128 stands for zero in the data rows.
A hidden rule labels the rows of this table. It goes by one to three of the table's principal directions, not those with the most spread.
[164 129 135 134  81 157 118 138 112 127 108 122 102 133 144 191  85 176
 112 115 141 130 137 108 135 169  91  47 146 122 113 143  83 147 132  99
  99  80 105 115 109 182 125  83 145 124 117 111] hut
[140 162 177 136 144 148 157 124 122 195  90 136 131 154 153 156 193 115
 152 112 127 146 150  75 160 147 192 107 128 118 145 116 108 154 148 110
 115  99 112 123  99 143 144 104 128 128 115 117] pond
[161 215 153 139 112 148  60 125 113 126  62 128 143 117 151  93 115 130
 112 121 147  80 115 101 146  57  83 112 164 137 163 146 100 105  99 109
 134  50 144 136 112 110 131 108 150  90  89  95] inn
[143 169 168 106  78 140  96 124 133 130 130 150 115 135 164 107 144 131
  91 103 149  95  91  82 146  82 148 158 114  93 158 131  83 114 145 151
 145  84 137 136 104 131 116 121 175 110  91 141] dust
[111 104 114 124 151  76  97 119 110 106 139 130 100 119 137  88  82 192
 196 114 101  73  99 155 129  81 107 156 153 131 162 158 139 147 148 122
 119 140 122  75 152 104  69 161 161 136 132 108] reed
[127 125 156 130 203 128 183 139 127 185 105 124 135 149 166 157 196 116
 166 109 124 164 135  79 168 141 173 161 108 122 109  82  97 175 177 137
 122 152 103  84 124 114 135 139 129 154 146 104] dust
[ 79 101  74 102 146  86 109 146 118  32 173  98 109 123 120  61  89 142
 109 126 116 147  67 154  83 111 101 189 127 129 122 119 159 110 145 150
 137 176 134 112 136 124  80 173 150 149 148 123] dust
[138 139 153  96 159 119 120 123 118  92 155 131 143 126 121  78 157  64
  96 129 127 189 115 103 134 122 128 165 118 128 105 108 145  89 129 133
 129 150 137 147 135 113 161 138 134 101 195 119] dust
[111 121 129 137 119 131 100 108 106 131 112 143  69  95 170 145  92 198
 148 142 126  72 113 170 127 121 102  77 205 112 177 157 100 173 131 122
 133  74 147 113 148 124  98 131 143 100  42 119] dust
[120 136 132 166  66 147 159 125 107 114 119 109 100 143 125 194 112 142
 127 129 131 133 153 104 142 191 150  40 145 105 121 146 136 174 126 103
 106 112 116 138  73 213 116  52 114 116 111 160] pond
[112 110 100 125 111  71  78 151  80  60 158 104 116 129 103  56 120 136
  90 120  76 160 129 188  98 116  86  83 154 146 155 167 136  93 136 124
  74 110 167 172 176 134 146 144 116  83 146  96] hut
[138 153 137 152 130 124 119 136 111 113 123 119 140 119 128 114 127 131
 148 118 125 133 138 132 130 124 126 104 140 148 139 131 127 123 116 130
 115 127 131 138 129 111 135 117 121  98 138 124] reed
[110  74 172  73 116  91 176 155 133 147 203 120  97 169 123 112 241 101
  99 111  98 186 127  90 143 201 241 176  77  73 108  99 101 118 194 115
 101 166 129 120 136 160 150 149 116 172 166 103] pond
[100  98  82 143 177 131  76  93 105 194  49 156 118 135 170 157  58 213
 186 125 101  66 139 193 114  63  55  88 193 149 195 170 146 187 148 133
 106  69 118  86 159 134  86 163 152 146  64 114] dust
[132 168 115 160  45 177 112 150 123  55 133  97 135 123  97 150  88  80
  84 146 181 125 154 117  90 170 119  89 126 133  87 119 161 117  68 145
 162 145 125 155  73 159 147  58  79  95 126 183] dust
[164  75 131  71  33 101  88 193 165  87 194 143  75 102  62  86 148 181
  86 127 134 105  95 145 100 162 167 173  90 102  99 106  76  63 131  90
 144 126 133 110 173 102 121 177 132 173 108  68] pond
[100 142 132 120 221  98 195 103  94 135 110 119 168 204 159 126 149  30
 130  92  91 203 141  63 129 126 163 142 109 150 112 179 193 158 162 154
  63 138 134 176 111 195 138 111 138 122 197 181] pond
[117 135 109 135 150 142 121 103 140 158 102 141 122 122 131 130  75 168
 161 132 117  93 114 166 103  91 117 129 144 161 177 166 147 132 114 119
 135 113 115 111 137 115  94 143 147 140  91 134] reed
[116 116 143 131 105 117 148 135 114 149 147 124 108 145 129 133 163 139
 112 121  93 150 145 142 128 166 174  82 133 119 156 155 113 130 148 113
  88 102 146 157 141 163 142 118 113 119 107 124] pond
[166 167 134 138  59 157 106 151 144 116 107 131 115 118 113 146  96 154
  85 123 154  90 114 116 118 118 116 101 123 137 132 149  87 110 103 112
 137  74 127 143 116 140 122  96 140 121  73 124] dust
[ 97 127 162 116 196 104 160 122 111 153 149 122 143 143 152  92 215  66
 139 141 105 170 146  98 161 136 174 175 126 104 116 102 146 133 161 140
 127 159 154 126 138 113 161 143 101 124 179 125] hut
[ 64 173  91 155 154  35  99 156  35   0 109  22 149 172 145  33 162  64
 133  98 104 174 125  81 135 111  96 131 154 116 108 112 184 151 153 142
  71 183 148 145  72 169 121  97 106  96 202 108] dust
[169 123 177  95  96 105 132 174 130  93 175 113 109 130 101 100 191 113
  91 105 128 174 109  79 155 165 168 155  84 105  86  88  70  90 155  95
 114 145 117 111 134 120 153 127 135 133 183  67] dust
[ 83 161 136 153 135 155 170 138 116 141 130 114 145 142 166 141 190  77
  79 145 134 169 156 106 128 165 185 123 134 112 123 106 138 147 138 182
 130 131 172 190 106 163 164  98  81 110  92 188] reed
[121 142 122 125 140  83  89 131  85  43 143  94 126 129 130  65  93 121
 147 102 120 142 102 119 121  95  86 146 135 144 125 135 151 116 134 132
 104 165 120 114 121 115 113 125 150  99 198 113] reed
[117 117 141 117 105  84 137 153  90  90 185  99 129 145 136  91 202  85
  85 117 109 200 145 108 138 162 140 111 108 100 108 107 107 108 165 155
  97 150 158 178 128 134 180 115 112  87 186 131] reed
[136 113 173  63 158  81 158 156 145 114 226 151 161 165  80  32 229  20
  47 120  82 208 119  95 129 129 220 229  54 121 103 138 147  41 157 149
 111 152 173 191 180 127 181 167 116 127 211 136] reed
[150 120 139 110  78 111 130 148 132 101 165 132 105 129 120 123 132 152
 101 102 128 139 104 116 123 142 151 125 104 121 131 135  90 111 144 134
 113 125 122 150 128 140 122 124 158 121 120 130] hut
[103 117 115 151 191 121 185 103 129 179  85 118 142 186 136 173 120 116
 185 110  94 116 140 101 160 110 151 139 109 130 138 158 168 197 158 114
 109 146  87  68  99 187  83 112 132 171 143 138] dust
[113 144 120 158 171 158 161 109 129 136 117 120 159 127 115 145 104  85
 165 152 133 148 160 131 119 142 129 125 128 158 108 128 192 136  96 129
 146 168 117 119 110 124 138 106  92 122 175 167] pond
[113  64  92 115 136  66  81 147  96  71 153 106 104 117 103  74 119 138
 148 126  91 122 130 201 106 122  70 107 156 129 128 140 134 122 131 108
 109 135 146  99 188  92 128 181 107 108 156  65] dust
[153 187 165 144 153 150 140 134 103 118 117 123 137 114 159 127 152 115
 119 130 135 172 136  92 150 150 141  90 161 141 131 120 105 127 117 133
 118 107 140 163 114 135 155  91 128  77 122 128] inn
[137 117  87 129  35 111  75 128 116  18 169  93 122 114  62  95  48  98
  83 135 139 120 131 185  73 130  53  85 120 150 111 168 166  74  68 117
 125 156 132 166 126 132 144 100 107  82 171 144] inn
[176 178 182 121 133 168 137 118 142 161 100 149 143 120 146 154 146 120
 147 117 176 146 121  45 159 128 151 152 107 129 103  83 104 122 126 121
 148 132  89 116  84 107 142  99 162 133 159 130] reed
[113 142  89 134  95 105  79 148 113  34 121  94 124 135  85  81  64 107
 122 123 138  89 115 140  81  99  99 153 130 151 112 155 186 116  92 125
 132 154 125 118 115 139  99 117 111 129 139 135] reed
[177  56 142  90 167 106 170 129 166 212 141 165 107 119 138 170 161 216
 199 107 105 131 112 127 172 153 149 137 103 114 131 105  51 143 173  88
 117 127  83  64 165  99 101 189 181 184 128  58] reed
[142 133 146 122 191 141 146 124 148 158 111 136 122 115 125 122 121 141
 177 133 118 124 105 121 147 109 132 165 124 144 129 120 120 129 129  84
 152 132 101  50 143  87 103 156 143 152 151  78] dust
[100  71 108 112  93 117 142 157 147 137 172 142  84 120 108 122 140 168
  90 139  96 133 111 172 106 147 154 138 106 110 131 135 103 115 161 119
 128 111 157 123 176 129 119 170 120 158 100 117] dust
[148 136 159 140 150 144 188 113 151 154 156 150 144 125 135 160 127 125
 127 113 123 160 115 107 157 131 162 141  90 144 129 133 109 128 141 147
 119 147 116 145 129 131 128 112 154 121 151 164] reed
[174  84  81 139  96 169 122 145 208 182  95 147 118  70  77 192  69 232
 192 155 172  51 117 181 116 124  74 140  97 148 103  78  82 121  89  77
 202 142  67  31 142  42  89 174 136 206  89  71] dust
[115  96  70 123 118  89 102 118 123  35 165 108 148 123  85  87  54  85
 103 133 120 120 114 180  87 102  43 130 122 147 103 170 182  92  91 138
 125 154 149 156 150 121 120 146 123 106 182 148] inn
[124 138  97 159 196 119 123 144 113 133  81 104 152 135 121 125 101 137
 193 130 122 117 144 129 126  96  80 135 137 165 115 121 154 153 127 120
 137 145 100  67 127  97 111 132 115 144 164 100] dust
[121  92 118 102 118 105 111 135 143 105 159 137 112 127 105  97 116 133
 115 124 114 104  99 154 114 109 126 167 113 118 130 141 129 109 134 120
 135 130 135 106 159 115 106 168 138 146 131 109] dust
[ 97 152 119 152 128 135 159 111 126 130 116 119 140 150 135 156 114 112
  96 138 123 117 134 116 129 137 148 113 143 125 139 165 160 153 123 142
 108 114 148 177 102 197 116  85 117 137  89 182] reed
[126 137 161 113 147 113 132 136 107 116 156 114 130 137 135  93 179  97
 121 122 116 176 130 103 142 147 155 140 125 117 122 108 124 109 147 124
 115 146 134 131 127 122 155 127 121 112 178 108] pond
[ 59 149 137 139 137 174 197 120 149 135 142 140 139 163 142 171 155  50
  24 155 141 140 122  91 117 167 213 160 129  93 112 142 175 159 138 179
 140 103 180 199 100 222 125  90  93 156  61 228] reed
[109 199 167 129 150 125 111 138 102 123 134 122 133 125 151  50 167 107
  97 151 100 136 127 102 144 102 166 156 157 125 158 150 137  93 131 128
 124  95 187 158 137 135 146 113 110  97 120 130] dust
[121 114  89 151  99 142 119 125 118 127  78 126  75 126 176 199  34 252
 149  97 126  75  94 152 119 127  91  62 171 133 169 167  85 199 148 121
  92  76 102  95 117 191  47 118 180 152  24 122] reed
[116 142 173 126 212 139 207 118 133 237 109 157 136 175 172 160 199 127
 135 109  87 175 132  75 169 127 218 153 107 129 161 139 109 166 198 139
  96 103 121 128 131 166 129 125 150 157 115 140] reed
[116  97 119 124 109 105 108 161 112 124 130  96 106 111 150 122 190 162
 151 129 138 133 139 138 138 166 120 114 142  89 112  57  77 141 151 121
 133 145 130  95 130  90 142 158 106 140 119  67] dust
[ 95 121 132 125 162 100 119 112  97 110 145 133 105 136 140  87  96 143
 143 114  79 134 110 158 113 102 140 132 153 149 173 182 159 135 149 128
  88 123 145 126 162 143 104 144 141 110 137 133] reed
[ 99 144  99 170 199 139 190 131 136 167  63 110 158 159 148 181 146 112
 166 119 136 133 135  95 141 122 145 141 120 140 118 104 146 199 146 150
 136 143 101 105  90 144 101 118 121 167 101 146] reed
[151 134 123 132 115 157 130 134 126 120 120 127 120 118 124 149 105 130
 119 127 138 162 132 131 117 141 106  97 120 149 117 120 115 124 117 124
 134 130 108 123 123 127 143 113 131 107 139 125] reed
[ 73  81  88 108  81  64  82 155  99   0 216  81 106 103  61  22 139  67
  76 172 103 147 137 206  73 164 108 138 147 111  96 131 192  67  94 117
 132 182 197 166 172 108 163 156  50  96 178 116] dust
[123 145 178 106 190 121 131 112 109 138 161 133 134 114 146  68 193  60
 160 149 121 162 147 125 132 136 163 153 151 127 138 116 148 104 118 133
 154 152 151 129 149  63 176 148 100  76 177 121] reed
[105  84 144  65 159  71 141 136 125  79 227 135 101 129 110  35 157  97
  94 131  71 174  90 151 111 141 177 194 114 119 130 161 146  72 152 120
 108 152 174 144 194 123 129 186 131 124 178 113] inn
[144  80 127  93 111  61 139 145 132 113 189 125 123 137  90  82 172 110
  82 116  76 156 123 161 129 136 129 123  96 123 129 165  96  77 146 105
  84 116 164 176 190 121 159 163 127 117 156  89] inn
Which label does each new row get?
[ 31  72 114  91 133  54 127 157  87  82 200 112  85 188 101  22 188  65
  51 133  24 162 121 169  96 126 194 163 125  89 156 196 185 110 190 123
  84 103 212 145 192 193 127 174  81 128 143 121]: dust
[152 128 227  89 210 129 192 116 122 211 184 166 128 142 165 100 249  91
 150 126  69 216 147  87 194 169 238 140 120 106 153 125  95 107 174 110
 110 118 146 121 164 123 174 150 130  96 183 101]: reed
[112 135  70 161  73 142 108 126 134  95 106 115 153 133 127 173  63 126
  89 131 174  76 140 144  92 112  72 111 128 136 111 138 152 150  98 189
 138 134 133 180  96 158 119  90 116 132  78 204]: pond
[137 125  96 138 100 105 115 164 124  84 124  90 142 130 108 119 132 128
 128 118 142 131 132 115 129 132  95 133 102 126  87  93 116 121 125 128
 130 161 114 114 109 121 129 123 117 141 157 106]: inn
[107 152 136 143 193 167 130 101 120 164  78 138 160 133 182 157 139 104
 182 131 169 133 142  84 147 111 126 162 143 118 113  65 160 177 136 172
 165 159 100  89  82 110 124 126 130 137 145 159]: dust
[103 126 122 119 121 139 144 103 125  90 175 134 133 126 135 120 100  76
  86 142 134 156 125 138 101 139 130 140 123 131 118 150 172 114 113 173
 135 157 154 182 126 149 143 113 121  96 150 205]: inn
[106 118 125 104  92  87 152 159 127  89 208 111 129 163  94  68 167  79
  44 116  83 176 120 137  96 140 183 154  75 130 135 171 136  71 149 150
  95 140 171 200 153 161 152 130 111 118 152 157]: reed
[ 85 122  95 112 110  90  89 159 119  47 178 109 127 115  98  37 139  93
  70 150 121 133 108 166  78 110 118 175 130 124 120 125 161  76 118 158
 146 144 185 172 159  97 140 162  98 114 133 137]: inn
[129 145 118 149 189 175 138  79 140 174  62 136 156 127 144 182  74  95
 212 154 172  77 162 114 129 106  91 145 146 150 107 124 190 179  84 133
 182 162  84  68  91 106 116 108 112 141 143 165]: hut
[138  85 117 114  80 124 128 150 162 152 139 144  99 109  95 139 157 164
 124 141 128 103 126 159 122 150 147 123 113 105 126 110  92 117 127  98
 150 110 132 114 153 104 126 163 119 157  83  93]: pond
[143 177 115 168 118 208 162  70 168 163  69 139 195 143 135 235  50  89
 124 130 203 104 142  78 131 114  93 126  96 150  97 121 176 155  81 164
 155 152  77 155  38 167 120  53 146 152 135 230]: reed
[130 116 135 180 145 205 223  87 188 255  76 165 136 144 104 255 121 138
 172 161 132  88 169 130 165 165 177  76 119 121 141 143 145 199 111  87
 166  98  84  82  92 174 103  87 103 177  67 162]: hut
[166 108 128 104  80  74  68 146 109  89 153 134 104 103 117  91 115 199
 109 105 115 118 103 156 123 119  79  87 152 128 149 147  70  88 138 107
  80  83 143 166 169 107 130 150 171 107 120  73]: reed
[127 106  91 135 112 131 114 135 144 103 128 127 121 104 111 138  80 162
 124 133 139 108 109 169 104 122  86 124 129 142 122 124 123 124 112 128
 140 132 123 119 143 109 107 148 134 141 108 121]: inn
[136  48  75 109 101 163 124 142 198 125 155 161 111  72  69 158  73 173
 133 163 160 107 109 203  80 152 103 167  98 139  84  81 133 101  92 118
 193 168 108  84 170  69 109 196 118 187 113 118]: dust
[121 152 113 150 119 142 122 136 112 105 126 108 140 129 118 128  98 119
 118 138 137 146 144 127 107 130 105 112 127 152 116 131 154 120 116 141
 130 144 123 141 110 136 141  93 111 114 155 155]: inn
[108 118 113 104 112  60 131 167 109 109 144 127  98 167 128  70 153 157
  78  80  61 144  91 137  97 108 178 128 117 139 177 202 102 111 178 127
  49  65 174 192 174 172 105 162 160 134  75 112]: hut
[129  97 155 102 106 111 149 124 150 149 183 137 135 131 111 119 201  87
  84 130 124 151 132 135 142 148 164 150  89  97 123 106 102  97 144 137
 130 145 146 163 146 106 171 146 116 128 146 126]: pond
[164 113 146  75 131  53  78 162 103  74 166 123 105 134 115  28 141 147
 125  90  78 135  89 123 139  91 113 156 120 127 138 161  88  75 156  89
  85 104 143 104 183 109 116 177 168 113 178  41]: dust
[126  88  94  96 110 120 158 133 175  94 175 128 132 140  66 124  99  85
 117 133 145 126 113 135  77 145 156 198  65 142  85 134 179  99 102 136
 162 199 102 126 123 126 113 145 120 173 160 167]: dust
[137 171 150 157 169 175 140 103 119 165  78 121 154 128 166 172 122 110
 173 137 157 126 156  93 155 134 110 103 152 133 119 107 136 161 110 125
 147 128 104  96  86 125 137  92 118 116 144 137]: inn
[110 137 130 159 152 143 108  96  98 173  80 131 122 132 151 172  91 181
 193 137 133  96 157 134 129 131 106  74 189 135 160 138 158 179 132 115
 114 108 100 101 102 142 111  96 130 137 117 134]: reed
[164 167 179 123 102 138 134 143 132 141 138 137 112 118 126 115 152 135
 102 127 117 129 126 103 149 139 170 117 126 131 140 153  85  98 122  96
 113  88 147 148 142 134 147 106 130 109 111 108]: reed
[153 146 130 132 179 120 129 133 127 174  62 125 149 134 166 149 149 152
 158 108 139 119 122  82 171  90  87 143 126 129 115  98  79 157 158 122
 118 107 106  94 121 104 123 138 161 154 128  80]: pond
[ 75  50  93  80 168  23  88 147  89  49 216  93 113 134  99   0 160 107
 144 122  63 172 108 197  92 112 107 183 122 122 135 124 166  81 165 130
 106 198 154 104 194  72 132 217 114 120 227  72]: inn
[135 157 137 132 113 146  89 123 116 143 105 128 125 113 139 103 125 132
 123 142 122 115 140 147 127 104 101 101 150 134 154 140 116 105 110 108
 135  90 147 126 139 106 149 128 118  98 116 105]: inn
[ 91 127 151 131 176 120 161 127 125 160 130 126 126 138 157 121 193 118
 129 133 103 141 120 113 163 138 175 148 141  94 141 110 118 150 164 123
 122 114 154 116 134 135 122 147 119 145 114 110]: inn
[124 183 129 161  85 164 123 134 116 102 102 107 133 137 136 144 107 101
  92 131 148 118 137 102 126 124 120  97 131 127 125 140 134 137 106 138
 138 106 135 145  84 167 131  70 111  99 107 162]: dust
